[[120 105 125 132 126 138 139 131 125 130 119 129 119 121 119]
 [129 116 106 111 144 128 153 123 123 126 143 116 110 135 139]
 [126 123 132 134 135  98 128 124 138 122 129 126 132 124 141]
 [108 141 142 131 121 132 136 142 110 140 127 155 130 120 133]]
->
[[129 116 106 111 144 128 153 123 123 126 143 116 110 135 139]
 [108 141 142 131 121 132 136 142 110 140 127 155 130 120 133]]

[[115 109 158 124 131 121 124 145 107 133 124 119]
 [132 131 126 125 120 135 134 122 122 122 136 130]]
->
[[132 131 126 125 120 135 134 122 122 122 136 130]]

[[146 130 116  98]
 [153 129 120  98]
 [146 128 116  98]
 [142 122 115  98]
 [141 140 122  98]]
->
[[153 129 120  98]
 [142 122 115  98]]

[[115 131 131]
 [142 144 102]
 [130 130 125]
 [129 128 127]
 [110 133 131]
 [130 131 123]
 [136 139 111]
 [134 136 116]
 [133 135 117]
 [131 132 122]
 [133 135 118]]
->
[[142 144 102]
 [129 128 127]
 [130 131 123]
 [134 136 116]
 [131 132 122]]

[[131 125 127 119 136 127 128 129]
 [128 127 128 133 137 128 128 128]
 [127 130 127 133 134 129 128 129]
 [127 127 129 123 102 127 127 127]
 [128 127 127 137 132 128 127 128]
 [127 127 128 131 130 129 125 130]
 [128 131 128 124 131 128 131 127]
 [127 130 125 135 128 130 128 129]
 [129 127 126 135 138 127 128 128]
 [127 127 128 129 119 128 127 128]
 [128 129 129 128 130 127 130 126]]
->
[[128 127 128 133 137 128 128 128]
 [127 127 129 123 102 127 127 127]
 [127 127 128 131 130 129 125 130]
 [127 130 125 135 128 130 128 129]
 [127 127 128 129 119 128 127 128]]

[[105 127 103 135 120]
 [101 137 121 124 128]
 [125 141 124 111 133]
 [127 123 140 126 120]]
->
[[101 137 121 124 128]
 [127 123 140 126 120]]
---
[[125 126 115 105 111 132 132 104 112 138 125 126 114]
 [129 131 135 144 144 121 129 146 142 120 131 132 141]
 [127 132 122 117 128 123 127 120 126 130 120 128 120]
 [128 128 134 141 134 129 127 139 134 126 134 130 130]]
->
[[125 126 115 105 111 132 132 104 112 138 125 126 114]
 [127 132 122 117 128 123 127 120 126 130 120 128 120]
 [128 128 134 141 134 129 127 139 134 126 134 130 130]
 [129 131 135 144 144 121 129 146 142 120 131 132 141]]

[[138 129 152]
 [122 128 126]
 [129 131 110]
 [139 129 134]
 [123 123 131]
 [134 125 155]
 [124 129 125]]
->
[[122 128 126]
 [123 123 131]
 [124 129 125]
 [129 131 110]
 [134 125 155]
 [138 129 152]
 [139 129 134]]

[[122 115 123]
 [148 145 148]
 [125 129 117]
 [140 146 113]
 [121 150 108]]
->
[[121 150 108]
 [122 115 123]
 [125 129 117]
 [140 146 113]
 [148 145 148]]

[[148 135 103 142 139 110 100 138 113 130 152 123]
 [125 128 125 135 127 133 120 124 133 132 127 132]
 [141 131 110 147 145 103 104 138 118 129 153 123]
 [134 137 104 148 132 128 113 137 116 142 140 131]]
->
[[125 128 125 135 127 133 120 124 133 132 127 132]
 [134 137 104 148 132 128 113 137 116 142 140 131]
 [141 131 110 147 145 103 104 138 118 129 153 123]
 [148 135 103 142 139 110 100 138 113 130 152 123]]

[[123 139]
 [142 136]
 [129 151]]
->
[[123 139]
 [129 151]
 [142 136]]

[[136 132 121 134 130 132 131 117 147 132 137 131]
 [126 125 132 127 126 122 133 129 127 117 113 126]
 [122 123 138 119 141 126 120 135 103 131 132 135]
 [130 127 129 135 128 131 130 129 134 141 153 126]]
->
[[122 123 138 119 141 126 120 135 103 131 132 135]
 [126 125 132 127 126 122 133 129 127 117 113 126]
 [130 127 129 135 128 131 130 129 134 141 153 126]
 [136 132 121 134 130 132 131 117 147 132 137 131]]
---
[[128 121 137 121 113 129 136 130 138 117 127 136 134 114 137 134]
 [119 151 138 124 128 127 130 127 132 126 149 130 119 127 127 119]
 [134 131 131 132 133 127 127 127 124 113 129 126 136 109 120 132]
 [127 136 142 131 123 130 136 131 134 116 116 125 126 132 127 110]
 [135 132 116 124 117 117 117 133 125 125 129 130 133 111 129 121]]
->
[[128 137 113 136 138 127 134 137]
 [119 138 128 130 132 149 119 127]
 [134 131 133 127 124 129 136 120]
 [127 142 123 136 134 116 126 127]
 [135 116 117 117 125 129 133 129]]

[[116 121 120 127 123]
 [146 125 129 131 101]]
->
[[116 120 123]
 [146 129 101]]

[[118 126 129 137 122 124 127 128]
 [104 126 125 147 111 121 124 125]
 [129 128 130 128 116 118 130 128]
 [121 129 132 126 116 131 132 130]
 [121 127 128 129 138 136 127 128]
 [122 129 130 123 127 138 130 130]
 [135 127 120 132 139  98 123 122]]
->
[[118 129 122 127]
 [104 125 111 124]
 [129 130 116 130]
 [121 132 116 132]
 [121 128 138 127]
 [122 130 127 130]
 [135 120 139 123]]

[[115 124 130]
 [128 128 128]
 [128 109 132]
 [128 128 128]
 [130 127 127]
 [125 129 133]
 [135 145 130]
 [139 125 132]
 [129 150 133]
 [139 125 132]
 [130 125 126]]
->
[[115 130]
 [128 128]
 [128 132]
 [128 128]
 [130 127]
 [125 133]
 [135 130]
 [139 132]
 [129 133]
 [139 132]
 [130 126]]

[[128 127 133 128 125 129 129]
 [126 130 134 125 129 128 132]
 [133 125 127 132 129 128 128]
 [130 130 106 132 136 126 124]
 [131 123 130 132 121 130 122]
 [123 129 135 124 121 129 125]
 [128 128 125 131 132 128 120]
 [125 131 132 123 126 128 136]
 [129 129 126 128 133 127 132]]
->
[[128 133 125 129]
 [126 134 129 132]
 [133 127 129 128]
 [130 106 136 124]
 [131 130 121 122]
 [123 135 121 125]
 [128 125 132 120]
 [125 132 126 136]
 [129 126 133 132]]

[[115 128 121 143 115 128 132 131 121 126 122 135 108]
 [125 127 119 142 113 127 108 125 118 120 126 112 126]
 [122 126 115 132 135 128 118 131 142 134 123 130 152]]
->
[[115 121 115 132 121 122 108]
 [125 119 113 108 118 126 126]
 [122 115 135 118 142 123 152]]
